The same turns and mirrors carry the whole set onto itself and the rows of a family onto each other. Which other rows belong to the same family as each row named below? List them in the order they appear above.
These 32 rows form 4 families of 8 rows each.
J501: | +0.59 | +1.02 | +3.38 | +2.91 | -1.92 | +0.34 | -0.23 | -1.15 | +0.45 | +1.15 | -3.11 | -0.32 | -0.53 | +0.66 | -0.78 | +0.47 |
J375: | -2.31 | +1.17 | +2.60 | -0.67 | -2.27 | +2.33 | +0.02 | +2.06 | +1.70 | -0.41 | -1.84 | -0.34 | -0.86 | +0.52 | +0.16 | +0.08 |
J616: | -0.23 | -2.16 | +1.34 | +2.67 | -0.70 | +0.16 | -2.43 | +0.82 | +1.20 | -1.28 | -0.27 | -1.49 | -1.46 | +1.85 | -2.61 | -0.03 |
J707: | -2.03 | -0.37 | +1.05 | +0.07 | -3.80 | +2.37 | -1.99 | -0.05 | +1.86 | -0.68 | +0.82 | -0.34 | +0.69 | -0.19 | -1.37 | -0.58 |
J782: | +0.49 | -0.09 | -0.72 | -0.91 | +0.54 | +2.52 | -0.76 | +0.03 | -0.26 | -1.38 | +2.18 | +0.43 | +2.39 | +1.81 | -1.10 | -0.40 |
J54: | -1.09 | +1.43 | +0.87 | -0.21 | -2.01 | -0.15 | +0.16 | -0.08 | +1.26 | -0.62 | +0.22 | -1.28 | +0.90 | +0.32 | +3.65 | -0.69 |
J971: | +0.04 | -1.76 | +2.06 | +0.77 | -2.25 | +2.60 | -0.39 | -1.01 | -0.41 | +3.00 | -0.60 | +1.53 | -1.67 | +1.07 | -0.12 | -0.69 |
J606: | -0.08 | +0.54 | +0.78 | +0.45 | +0.71 | -0.06 | -0.20 | +1.40 | +0.48 | -4.14 | -0.22 | -1.43 | +0.48 | +2.15 | +0.04 | +0.36 |
J316: | +1.59 | -2.82 | +0.18 | +1.45 | +0.83 | -0.26 | -0.86 | -1.44 | -1.75 | -0.43 | +1.24 | -0.42 | -0.92 | +2.53 | +0.40 | -0.66 |
J511: | +1.19 | +0.73 | -1.03 | +0.81 | +1.29 | -0.72 | +0.59 | +0.80 | +2.67 | +1.04 | -0.20 | -1.15 | +0.58 | +2.95 | +0.16 | +0.29 |
J973: | +1.41 | -0.28 | -1.22 | +1.77 | -0.62 | +3.22 | -0.68 | -2.27 | +0.50 | -1.35 | +0.07 | +0.97 | +1.20 | +1.61 | -2.05 | +0.27 |
J435: | -2.28 | -2.08 | +0.02 | -0.41 | -1.14 | -0.21 | -1.20 | -0.30 | +0.92 | +2.49 | -0.02 | -3.01 | -2.18 | +1.05 | -0.82 | -0.32 |
J143: | -0.06 | -1.43 | -1.39 | +1.69 | +0.00 | -0.63 | +0.67 | -2.21 | -2.64 | -1.46 | +1.29 | -1.20 | +0.46 | -0.22 | -0.13 | +0.34 |
J523: | -0.83 | +0.60 | -1.30 | +1.07 | +0.51 | +4.23 | +0.49 | -0.21 | -1.60 | -0.77 | -0.05 | +0.50 | +1.34 | -0.80 | -1.23 | +0.72 |
J784: | -0.06 | +0.36 | -0.43 | +1.79 | +1.17 | +3.57 | -1.03 | +0.44 | +1.51 | +2.85 | -1.95 | -0.86 | -0.87 | +1.37 | -0.14 | +0.20 |
J403: | -0.01 | -1.32 | -1.02 | +2.44 | -0.34 | +1.94 | +0.17 | -0.40 | -0.15 | +4.09 | +0.37 | +0.65 | -0.29 | -0.24 | -0.71 | +0.02 |
J903: | -2.38 | -1.68 | -0.74 | +2.84 | -0.30 | +0.54 | -1.70 | +0.71 | +0.22 | +0.33 | -0.09 | -2.90 | -1.17 | -0.97 | -1.95 | +0.45 |
J724: | -1.08 | -2.26 | +1.51 | +0.30 | +0.75 | +1.08 | -2.19 | -0.21 | -1.87 | +1.59 | -0.16 | -2.29 | -1.40 | +1.23 | -2.67 | -0.18 |
J807: | +0.82 | +0.01 | +2.04 | +0.23 | +0.73 | -0.60 | +0.79 | -2.28 | -3.54 | -0.65 | -1.06 | -1.28 | -0.03 | +1.49 | +0.27 | +0.28 |
J496: | +0.90 | -0.86 | +2.69 | +0.79 | -2.09 | -2.42 | +1.22 | -0.78 | +0.32 | +0.88 | -0.66 | +0.18 | -1.19 | +2.27 | +0.17 | -0.06 |
J635: | -3.20 | +0.64 | +1.12 | +0.12 | -3.24 | +1.46 | +1.08 | +0.20 | +0.08 | +0.62 | -1.17 | -0.59 | -0.26 | -1.78 | -1.78 | +0.91 |
J79: | -0.29 | +0.56 | +1.48 | -0.53 | +0.60 | -1.41 | -0.09 | +2.18 | +1.43 | +0.06 | +0.02 | -1.76 | +0.84 | +2.46 | -2.45 | +0.46 |
J877: | -1.44 | +0.64 | -0.58 | -0.76 | -0.33 | -0.43 | +2.54 | +0.00 | -1.12 | +1.87 | +0.43 | -0.78 | +0.35 | -0.40 | +2.26 | +0.23 |
J278: | -0.77 | -1.16 | +0.15 | -1.67 | -1.42 | +1.10 | +0.86 | -3.61 | -2.80 | -0.72 | +0.08 | -0.72 | -0.45 | +0.90 | -0.57 | +0.13 |
J379: | +0.51 | +0.24 | +0.67 | +2.86 | -2.21 | -1.94 | +1.84 | -0.92 | +0.79 | +0.61 | -0.65 | +0.29 | +0.50 | +0.16 | -2.10 | +1.06 |
J19: | -0.03 | +0.87 | +1.34 | -1.48 | -0.46 | +2.15 | +1.65 | +0.01 | -0.92 | +0.69 | -0.45 | +1.10 | +0.01 | +1.42 | +2.95 | -0.46 |
J149: | -1.90 | +0.24 | -0.80 | -0.76 | +0.53 | +0.44 | -0.10 | -0.54 | -0.17 | -0.24 | -0.57 | -3.37 | -0.99 | +0.71 | +3.11 | -0.20 |
J498: | +0.92 | +1.97 | +1.52 | +0.68 | -1.47 | +1.05 | +1.90 | -1.45 | +0.80 | -0.17 | -2.62 | +0.85 | +0.64 | +1.71 | -2.09 | +1.28 |
J547: | -0.80 | +1.94 | -0.65 | +1.71 | +1.27 | -0.37 | +1.30 | +2.11 | +1.03 | -1.17 | -0.92 | -1.79 | +1.16 | +0.18 | -0.34 | +1.29 |
J819: | +0.46 | -0.14 | +0.42 | +2.40 | -0.22 | +3.40 | -1.69 | -1.18 | -0.23 | +2.07 | -0.65 | -0.14 | -0.13 | +0.30 | +2.67 | -0.96 |
J875: | -1.47 | -0.63 | +0.24 | +0.00 | +0.27 | +4.74 | -1.87 | +0.90 | -0.60 | -2.17 | +0.01 | -0.50 | -0.33 | +0.74 | -0.08 | -0.35 |
J995: | -2.22 | -0.12 | +0.90 | +0.23 | -3.72 | +0.54 | -0.53 | -2.13 | +0.71 | -2.49 | -1.14 | -1.89 | -0.64 | -0.13 | -1.32 | +0.41 |

The rest of the family of J819: J501, J707, J782, J54, J724, J807, J79
The rest of the family of J375: J616, J971, J606, J316, J496, J19, J875
The rest of the family of J498: J511, J973, J435, J784, J278, J149, J995

